Here are some numbered points:
[-0.17 -0.26 -0.47 -0.10 -0.15  0.01  0.04  0.18 -0.04 -0.07 -0.39  0.11  0.19
  0.28  0.41  0.32  0.61] 0
[-2.14  2.24 -1.75  0.73 -2.01  1.13 -0.76  2.27  2.44  0.88 -1.95  1.92  2.22
 -0.92  2.02  1.94 -0.45] 1
[-0.76  1.13  0.57  1.18 -0.75  1.46 -1.11  0.62  1.00  1.28  0.57  0.37  0.69
 -1.46 -0.58 -0.46 -1.53] 2
[-0.53  0.53  0.16  1.09 -0.57  1.17 -1.29  0.05  0.47  0.86  0.61 -0.27  0.19
 -0.77 -0.24 -0.29 -0.73] 3
[-1.33  0.90 -0.47 -1.17 -1.32 -1.10  1.21  1.69  1.18 -1.16 -1.01  1.16  1.48
  0.47  0.61  0.79  1.55] 4
[ 1.08 -1.32  1.20  0.14  1.23 -0.15 -0.01 -1.07 -1.38  0.05  1.62 -1.34 -1.06
  0.36 -1.39 -1.45 -0.34] 5
[-0.52  0.59 -0.91  0.32 -0.69  0.25 -0.44  0.59  0.51  0.29 -0.93  0.83  0.65
  0.01  0.82  0.83 -0.64] 6
[ 0.15 -0.21  0.83 -0.04  0.19 -0.73  0.02  0.21 -0.31 -0.58  0.51 -0.24  0.16
  0.32 -0.89 -0.66 -1.68] 7
[ 0.45 -0.54  0.04 -0.38  0.46 -0.93  0.25 -0.52 -0.51 -0.31  0.54 -0.23 -0.51
  0.96 -0.48 -0.28 -0.30] 8
[-0.35  0.67 -0.13  0.43 -0.51  0.00 -0.19  0.46  0.39  0.19 -0.03  0.37  0.68
 -0.52 -0.17  0.21 -1.11] 9
[ 0.27 -0.31 -0.80  0.71  0.38  0.66 -0.82 -0.07 -0.22  0.89 -1.01  0.28  0.02
 -0.78  0.98  1.00  0.39] 10
[-1.21  0.89 -1.73 -0.07 -1.34 -0.51  0.17  1.37  1.14 -0.18 -2.34  1.32  1.37
  0.47  2.10  1.96  0.06] 11
[-2.06  1.71 -0.80  0.31 -2.10  0.77 -0.81  1.80  1.75  0.92 -0.63  1.74  1.89
 -1.24  0.73  0.45 -0.18] 12
[-0.30  0.20  0.23  0.49 -0.42  0.87 -0.66  0.61  0.41  0.77 -0.04  0.33  0.76
 -0.84  0.03 -0.10 -0.11] 13
Which two points above are nearest to each new point by angle, seen from the average point of the numbered points? Their numbers follow each, nearest first.
[-1.12  0.61 -1.88 -0.73 -0.65 -0.80  0.53  1.01  0.56 -0.88 -2.13  1.63  0.99
  0.14  1.95  2.17  0.73] 11 4
[-0.81  0.77 -0.36  0.27 -0.59  0.00  0.00  0.92  0.74  0.28 -0.28  0.79  0.79
  0.19  0.50  0.37  0.24] 4 11
[-0.52  0.08 -0.79 -0.93 -0.55 -0.63  0.90  0.49  0.26 -0.76 -1.05  0.59  0.70
  0.52  0.97  1.19  1.22] 4 0
[ 0.27  0.01  0.43 -0.77  0.04 -0.88  0.70 -0.42 -0.15 -0.72  0.86 -0.40 -0.23
  1.11 -0.80 -0.93 -0.02] 8 5
[ 1.57 -1.38  1.59 -1.23  1.70 -1.44  1.44 -1.55 -1.59 -1.47  1.50 -1.39 -1.31
  1.61 -1.36 -1.37  0.60] 8 5
[ 0.80 -0.56  0.56  1.21  0.78  0.64 -1.03 -1.00 -0.60  1.01  0.36 -0.65 -0.96
 -0.39 -0.47 -0.33 -2.51] 5 3
[ 0.93 -0.86  0.60 -0.56  1.12 -0.53  0.50 -0.97 -1.01 -0.33  0.44 -0.93 -0.85
  0.98 -0.46 -0.60 -0.40] 8 5
[ 0.48 -0.90 -0.05 -2.28  0.53 -2.19  2.40 -0.42 -0.79 -2.59 -0.20 -0.44 -0.63
  2.30  0.29  0.38  1.87] 0 8
[ 2.52 -2.40  1.51 -2.77  2.56 -3.03  3.08 -2.48 -2.35 -2.72  1.05 -2.19 -2.36
  2.91 -1.17 -0.70  1.75] 8 0
[-1.58  1.36 -1.21  0.56 -1.35  0.98 -0.56  1.34  1.32  0.49 -1.48  1.89  1.31
 -0.99  1.29  1.25 -0.15] 1 12
[-0.74  0.32  0.29  0.25 -0.40 -0.15 -0.09  0.24  0.26  0.09  0.55  0.14  0.37
  0.08 -0.44 -0.65 -0.09] 5 7
[ 0.85 -0.87  0.14 -0.93  0.78 -1.09  0.95 -0.89 -0.98 -1.00  0.11 -0.88 -0.93
  1.44 -0.08 -0.52  0.82] 8 0
[ 1.14 -0.71  2.48 -2.17  0.92 -1.83  2.11 -1.37 -0.86 -1.92  2.52 -2.02 -1.45
  1.54 -2.35 -2.04  1.50] 8 5
[-0.22  0.46  0.76 -0.33 -0.35 -0.32  0.11  0.28  0.29 -0.34  0.82 -0.15 -0.20
 -0.23 -0.87 -0.89  2.12] 5 0
[-0.84  0.97 -0.89  0.83 -0.83  0.30 -0.89  1.01  0.90  0.63 -0.66  0.63  0.96
 -0.19  0.60  0.60 -0.55] 1 12
[-0.92  0.71 -1.22  0.05 -1.05  0.30  0.07  1.17  1.11  0.06 -1.29  1.12  0.85
 -0.69  1.39  1.49  0.75] 11 1
[ 0.68 -0.83  0.45 -0.11  0.74  0.00 -0.10 -0.54 -0.68  0.13  0.24 -0.57 -0.52
 -0.34 -0.23  0.18 -0.52] 5 8
[-0.13 -0.02 -1.21  0.53 -0.05  0.56 -0.54  0.23  0.07  0.66 -1.04  0.26  0.04
 -0.32  0.98  1.11 -0.51] 10 6
[-0.11  0.53 -0.56  0.54 -0.32  0.55 -0.38  0.05  0.42  0.69 -0.32  0.49  0.17
 -0.25  0.37  0.37  0.65] 10 0
[ 0.16 -0.50 -0.96 -1.23  0.12 -1.18  0.98 -0.10 -0.44 -1.08 -1.15  0.13 -0.20
  0.90  1.27  0.92  0.46] 0 8
[ 0.24 -0.01  1.00  0.65  0.38  0.66 -0.53 -0.20  0.10  0.76  1.20 -0.78 -0.20
 -1.24 -1.07 -1.08 -0.29] 5 3
[-0.79  1.20  0.81 -0.58 -0.93 -0.19  0.49  0.66  1.03 -0.26  0.92  0.37  0.59
 -0.72 -1.05 -1.00  0.98] 4 5
[-0.51  1.36 -0.40  1.63 -0.90  1.59 -1.51  0.47  1.12  1.27 -0.58  0.46  0.73
 -1.12  0.49  0.48 -0.16] 2 3
[-1.36  1.20 -1.68  0.50 -1.26  0.99 -0.61  1.30  0.97  0.89 -1.37  1.68  1.41
 -0.86  1.61  1.65  0.48] 1 12
[ 0.16  0.02  0.49 -0.40  0.13  0.03  0.19 -0.39 -0.13 -0.18  0.74 -0.71 -0.37
 -0.29 -0.29 -0.44  0.02] 5 8
[ 0.68 -1.02  0.26 -1.52  0.72 -1.68  1.37 -0.65 -0.85 -1.59  0.53 -0.45 -0.55
  1.82 -0.50 -0.69  0.16] 8 0
[ 1.93 -2.02  1.17 -1.05  1.90 -1.53  1.02 -1.42 -1.97 -1.22  1.15 -1.44 -1.53
  1.79 -1.16 -1.31 -0.28] 8 5
